In the rows, 128 means zero.
Each path below is one point turned by a fixed rotation once a step. After each direction that follows a path, write how fast that rotation turns it, in degrees a step (0 if it stays still).
Each turn is a multiple of 5 degrees from 10 to 175, or 0.
Each row of a path follows its step; steps can be skipped.
path 1
step 0: [138 145 129 135 131 119 132 129 133 128 122 134 129 123 143 130 129 119
 129 132 128 129 141 126 127 123 129 136 116 132 126 138 118 123 129 125
 127 118]
step 1: [118 122 126 111 141 132 131 130 130 123 121 126 130 124 148 122 122 135
 125 132 140 118 124 134 131 132 134 128 121 132 128 121 127 123 124 130
 126 125]
step 2: [131 137 141 130 126 127 139 147 128 118 136 125 131 121 121 121 125 129
 116 119 125 121 135 134 131 123 129 131 128 133 127 115 131 132 130 128
 125 121]
step 3: [128 121 109 121 129 128 122 137 133 126 130 127 122 125 125 134 132 137
 122 118 129 140 124 134 125 120 126 117 123 130 136 127 137 136 129 133
 118 122]
step 4: [132 135 121 143 123 132 118 132 129 122 120 132 133 122 131 132 123 121
 123 120 133 119 138 117 128 129 124 134 124 120 128 138 133 144 128 124
 127 129]
step 5: [127 128 120 123 137 123 126 124 145 128 117 126 129 123 132 117 114 126
 132 136 129 136 122 130 137 141 130 123 127 133 130 135 134 133 133 118
 135 127]
step 7: [126 130 124 126 137 127 124 119 133 128 141 126 123 123 130 136 125 134
 129 125 110 137 121 123 129 117 122 128 120 137 125 115 132 127 135 123
 128 117]
step 8: [120 131 123 143 124 132 114 129 124 132 126 133 129 134 140 124 136 123
 116 126 135 127 135 125 126 120 123 129 123 128 132 126 121 118 131 118
 116 121]
step 9: [124 131 118 129 142 137 132 127 131 115 122 118 136 124 130 128 134 120
 126 131 136 131 120 135 145 129 129 141 123 123 128 125 127 127 131 125
 136 123]
Directions:
[130 126 128 128 128 125 131 125 129 128 129 125 128 127 126 122 132 132
 124 126 130 130 128 128 129 130 129 132 132 129 128 126 129 129 129 129
 129 129] -> 95
[127 123 125 126 123 128 131 133 126 125 129 129 130 125 128 129 127 126
 128 127 132 131 129 128 128 128 128 129 127 131 125 127 127 129 128 127
 129 128] -> 45
path 2
step 0: [128 129 132 133 124 129 125 131 131 133 123 136 126 130 146 134 139 128
 121 125 140 134 129 122 134 121 127 121 127 120 125 132 132 127 132 126
 120 124]
step 1: [132 125 124 131 138 130 130 132 126 135 118 130 138 128 138 124 148 132
 124 125 135 129 135 122 129 125 137 125 124 131 129 134 129 128 127 127
 121 127]
step 2: [130 130 124 127 137 131 127 116 119 132 120 124 145 133 133 131 139 127
 127 124 127 135 125 129 130 131 131 125 123 132 125 124 134 134 117 132
 122 126]
step 4: [125 118 124 123 122 124 134 132 120 129 129 121 134 132 133 126 124 119
 128 135 128 135 123 121 123 126 139 120 123 132 126 121 126 124 136 130
 125 114]
step 5: [123 128 129 131 124 114 126 128 113 123 120 126 129 136 138 128 123 117
 125 138 135 127 127 127 126 130 135 119 130 130 125 130 127 129 128 124
 133 123]
step 6: [123 131 132 125 132 131 126 127 121 127 126 134 125 128 138 127 128 116
 115 141 131 132 128 126 128 127 134 122 136 130 131 138 124 121 115 123
 131 128]
step 7: [122 123 138 130 123 130 129 126 131 131 131 134 130 130 137 129 137 115
 122 132 132 135 134 128 129 129 122 125 127 131 138 131 121 123 115 129
 117 125]
step 8: [128 121 132 133 127 122 127 118 134 137 124 132 133 138 126 126 136 123
 120 130 134 123 136 126 124 121 129 128 124 126 130 130 119 135 120 127
 115 124]
step 9: [126 131 124 128 126 136 126 120 125 143 121 123 127 138 123 130 134 128
 120 129 132 127 127 132 118 117 137 127 118 126 126 123 126 128 119 128
 124 127]
Directions:
[124 127 128 126 126 126 126 130 128 130 126 129 125 128 134 129 128 129
 129 130 127 126 125 129 128 132 132 130 126 125 129 131 130 128 130 130
 129 130] -> 65
[129 127 129 129 133 132 126 129 128 128 126 124 130 128 127 131 132 128
 128 124 127 125 125 127 127 128 128 127 127 125 127 128 131 128 132 129
 125 129] -> 40
path 3
step 0: [120 129 128 129 141 119 138 131 133 131 128 122 127 139 132 125 138 122
 135 134 132 133 134 118 128 132 124 140 144 124 123 133 122 126 129 123
 118 126]
step 1: [120 133 125 142 119 124 127 128 139 132 135 130 116 127 119 136 135 128
 128 127 122 132 130 120 123 136 133 134 138 139 136 129 125 119 120 120
 134 128]
step 2: [125 123 122 140 134 133 132 127 116 119 129 124 125 124 112 126 133 130
 134 137 139 124 143 126 114 134 122 128 129 129 131 122 124 128 120 125
 124 125]
step 4: [127 134 135 136 130 117 132 133 124 130 136 136 120 134 126 131 130 138
 132 126 129 123 139 118 134 133 133 133 122 118 131 127 134 118 114 137
 121 120]
step 5: [123 124 125 138 137 124 140 137 130 136 127 133 130 129 129 137 124 129
 133 132 133 122 133 112 131 133 129 122 144 129 123 120 119 136 126 130
 123 135]
step 6: [117 137 120 134 129 118 126 121 135 123 132 126 123 111 127 128 139 125
 129 123 131 135 130 111 129 133 124 131 136 126 121 119 130 122 127 126
 131 121]
step 7: [129 127 129 134 132 137 124 131 124 127 141 135 128 119 117 132 129 135
 137 133 126 126 135 123 134 144 120 126 121 144 126 119 127 125 119 123
 128 126]
step 8: [129 132 134 124 141 128 137 129 132 124 125 124 129 127 135 124 136 137
 133 145 144 127 138 119 133 129 121 134 126 128 123 127 128 127 127 116
 121 127]
step 9: [126 137 136 130 128 128 126 136 142 134 134 139 115 127 124 135 133 133
 124 127 132 129 129 116 138 121 137 127 130 125 131 130 125 123 115 116
 130 125]
Directions:
[131 130 129 127 128 127 128 130 127 131 128 127 130 131 133 128 124 132
 130 129 127 129 130 128 129 130 129 133 131 129 130 130 132 127 127 126
 127 128] -> 90
[127 129 124 126 130 128 126 131 129 128 127 129 130 127 131 123 130 126
 128 127 126 127 129 127 133 132 130 127 127 131 125 126 127 125 130 128
 129 129] -> 45
[132 125 128 127 130 129 125 129 129 124 127 126 129 127 130 131 130 128
 131 131 128 125 124 127 128 129 126 129 123 129 130 127 130 128 127 129
 125 124] -> 80
path 4
step 0: [120 131 127 130 130 129 118 124 132 116 133 118 131 136 130 129 130 123
 114 114 132 121 133 121 123 133 119 123 133 130 131 119 118 123 124 123
 133 130]
step 1: [120 138 128 124 117 130 119 129 118 120 130 127 131 133 124 132 129 117
 126 136 124 125 134 132 121 139 118 129 135 119 118 127 129 140 124 131
 133 129]
step 2: [124 133 128 136 121 130 132 131 119 123 136 130 120 116 129 113 123 139
 123 133 124 123 136 123 127 132 119 141 125 124 122 133 124 136 124 120
 127 130]
step 3: [130 131 131 136 113 136 123 125 130 127 128 122 120 116 129 132 134 142
 126 124 131 132 138 136 133 129 137 130 132 132 124 115 121 131 132 122
 127 135]
step 4: [127 126 134 128 133 128 122 132 124 131 127 135 132 137 131 127 134 128
 117 123 118 136 133 134 115 132 141 131 129 127 133 117 116 136 131 118
 126 138]
step 5: [126 129 128 128 133 131 122 129 134 139 125 133 125 144 131 132 131 137
 131 138 127 127 125 128 122 131 119 131 137 126 118 130 131 138 125 115
 118 139]
step 6: [129 126 125 132 123 127 119 127 131 128 129 124 117 137 124 125 131 134
 121 118 131 121 129 119 131 121 125 129 133 135 130 134 122 133 108 118
 119 122]
step 8: [128 130 135 119 128 123 130 134 115 130 132 126 123 126 135 116 119 136
 117 134 127 129 132 132 122 137 132 125 125 121 138 133 142 136 125 122
 123 129]
step 9: [126 124 131 140 126 132 130 127 133 128 125 131 116 121 144 132 122 145
 128 127 130 119 126 136 130 128 129 118 134 121 132 122 138 131 122 127
 127 135]
Directions:
[129 124 126 131 125 128 132 134 130 127 127 126 126 128 126 126 128 130
 131 128 129 124 125 130 129 125 126 130 129 129 127 129 126 130 127 128
 129 128] -> 100
[127 129 126 125 131 128 127 130 133 125 125 131 129 129 132 130 132 132
 129 124 127 130 127 129 126 128 127 130 130 129 130 129 129 128 130 129
 128 128] -> 65
path 5
step 0: [126 126 130 134 135 124 127 127 133 123 135 127 124 128 131 141 139 132
 129 131 126 119 138 129 112 115 121 137 134 117 118 121 133 127 130 118
 135 120]
step 1: [122 134 128 117 115 138 138 129 137 126 139 134 124 116 129 127 139 136
 122 116 124 138 133 134 128 127 120 129 128 130 129 128 127 119 142 129
 127 134]
step 2: [127 117 119 120 134 126 133 120 136 129 122 126 128 130 126 122 118 127
 137 117 132 137 131 132 131 130 144 140 131 118 128 129 134 119 138 125
 130 116]
step 3: [130 126 130 120 132 140 123 120 122 126 140 122 133 136 122 129 141 126
 127 138 125 120 130 144 138 122 134 120 132 115 130 129 134 134 137 126
 133 129]
step 4: [132 134 131 131 123 124 140 123 121 130 144 130 140 122 127 140 129 119
 134 125 126 134 130 127 131 138 119 139 144 126 132 126 124 129 128 118
 135 125]
step 5: [123 113 125 130 123 129 132 125 127 126 136 131 129 130 134 116 128 133
 122 137 139 127 127 134 119 133 127 128 136 141 137 115 131 114 137 133
 133 118]
step 7: [123 134 110 125 137 131 118 129 125 136 133 133 136 119 131 132 135 110
 131 131 126 129 114 124 135 127 125 127 128 122 133 121 131 124 134 136
 134 125]
step 8: [128 134 129 123 129 121 134 124 129 110 126 139 128 134 137 138 124 122
 131 134 138 114 118 137 123 141 123 124 131 124 129 128 122 127 137 124
 123 123]
step 9: [125 126 130 126 146 136 126 142 127 126 131 133 117 126 130 131 119 137
 134 131 116 130 133 133 121 128 117 128 141 138 125 118 129 129 136 126
 136 128]
Directions:
[127 127 128 130 125 128 127 127 128 128 132 125 127 121 132 129 128 123
 129 127 129 128 128 128 131 126 125 129 127 128 127 128 127 128 128 127
 127 133] -> 115
[126 127 129 125 126 127 126 128 128 126 128 124 128 126 128 124 123 126
 130 129 131 124 128 129 123 130 132 129 128 128 126 129 125 130 131 129
 129 126] -> 120
[128 123 129 128 129 128 129 128 127 124 124 128 127 128 131 129 123 130
 128 129 131 129 129 130 132 124 130 125 129 128 130 125 129 128 128 125
 128 128] -> 115
[132 128 130 128 130 132 127 125 126 130 124 129 133 127 129 128 129 126
 133 127 129 125 126 129 127 129 126 125 131 127 128 131 129 130 129 126
 126 128] -> 80
path 6
step 0: [131 125 125 125 134 125 121 133 136 138 126 141 139 130 132 117 124 122
 128 130 127 122 126 125 121 132 129 130 116 123 131 127 126 124 135 141
 133 130]
step 1: [136 126 134 131 129 127 128 134 139 127 126 131 126 133 134 132 116 137
 130 127 118 117 121 127 129 132 126 133 136 125 135 134 134 122 135 140
 120 129]
step 2: [125 131 124 124 131 128 130 133 140 131 116 125 128 125 120 131 123 140
 125 139 131 125 116 118 132 125 132 133 124 130 127 141 131 129 125 130
 133 127]
step 3: [131 135 132 120 123 126 133 129 138 125 132 133 119 121 122 126 115 136
 129 132 131 140 134 121 139 129 127 127 132 135 124 124 123 127 135 133
 131 123]
step 4: [133 123 117 120 117 125 129 130 133 126 122 147 126 126 126 120 125 124
 128 135 135 136 132 138 127 129 136 125 122 126 131 132 129 128 128 134
 135 131]
step 5: [134 123 130 133 126 120 130 124 133 136 131 134 123 125 130 125 121 127
 140 132 124 126 123 137 131 142 132 126 128 117 132 130 120 123 129 137
 120 121]
step 6: [129 120 127 124 136 131 124 126 132 142 118 134 122 128 131 126 129 127
 132 127 124 118 119 116 131 126 137 126 125 121 134 134 129 133 137 134
 135 123]
step 8: [134 126 115 119 130 135 132 129 140 122 126 135 141 129 124 124 127 135
 130 136 129 135 124 122 128 133 121 132 122 130 122 136 130 128 132 134
 138 128]
step 9: [133 129 132 133 123 119 128 126 138 120 126 138 129 132 128 130 117 136
 137 127 126 141 126 131 137 131 132 140 126 128 132 125 122 119 135 131
 129 129]
Directions:
[127 128 129 129 131 128 126 125 131 130 130 127 128 129 126 126 127 125
 128 125 127 131 127 123 130 130 128 129 124 128 126 122 126 129 131 129
 130 126] -> 125
[133 125 125 128 130 128 124 131 128 124 128 127 131 125 129 124 129 128
 129 130 129 130 130 128 128 128 130 128 131 130 128 124 125 128 126 128
 128 127] -> 80
path 7
step 0: [121 126 126 124 138 120 122 133 134 129 131 138 130 125 124 123 130 131
 127 125 119 128 117 140 124 127 118 131 133 116 130 128 128 132 126 127
 127 112]
step 1: [136 135 135 114 127 128 121 132 137 129 132 129 129 141 118 126 121 120
 129 128 118 127 124 127 124 122 120 123 123 114 127 130 132 129 129 130
 130 121]
step 2: [130 140 130 121 126 132 121 123 134 124 128 130 126 123 119 129 120 136
 117 130 116 130 125 130 123 129 123 135 129 120 127 123 117 119 123 126
 129 116]
step 3: [142 128 138 129 131 138 119 124 137 122 131 124 133 127 126 120 130 131
 129 131 117 124 132 121 126 132 121 132 119 119 131 125 122 132 137 123
 125 122]
step 4: [135 140 135 130 123 128 128 127 138 124 131 132 130 135 130 127 129 141
 130 136 130 125 135 128 115 133 136 136 119 120 126 116 123 123 126 127
 130 125]
step 5: [136 118 137 134 133 128 126 127 142 121 135 123 123 127 135 136 136 130
 134 126 128 133 133 130 120 126 128 128 126 124 127 118 119 122 128 116
 124 123]
step 7: [133 123 133 128 130 126 131 133 136 141 135 130 124 125 132 133 130 123
 129 126 128 119 127 137 114 121 115 125 131 124 125 116 126 125 116 125
 131 131]
step 8: [127 122 141 128 130 120 124 133 125 129 123 136 132 128 129 134 135 118
 115 132 126 128 122 133 116 134 115 130 137 115 130 128 128 129 128 123
 128 124]
step 9: [125 129 132 126 124 131 116 131 124 135 133 129 130 127 133 120 124 129
 127 124 120 125 121 134 119 126 119 123 122 106 127 129 135 127 119 125
 132 130]
Directions:
[130 127 129 128 126 128 129 126 131 129 127 131 130 127 125 127 129 128
 132 128 130 124 126 126 122 124 130 128 129 130 127 130 130 130 128 132
 128 126] -> 115
[128 123 127 127 127 124 131 127 129 133 131 131 128 131 131 129 128 130
 128 131 127 130 126 129 130 126 127 128 131 130 128 124 130 128 131 126
 128 129] -> 45
[130 127 129 132 126 129 128 123 126 129 125 130 132 126 130 130 124 128
 125 130 124 126 128 126 127 131 127 128 127 127 129 128 128 129 128 128
 129 132] -> 65
[124 126 127 125 129 128 123 130 129 128 127 127 129 130 125 123 126 129
 125 131 125 129 126 125 127 124 128 128 130 127 131 129 128 129 126 129
 127 130] -> 40
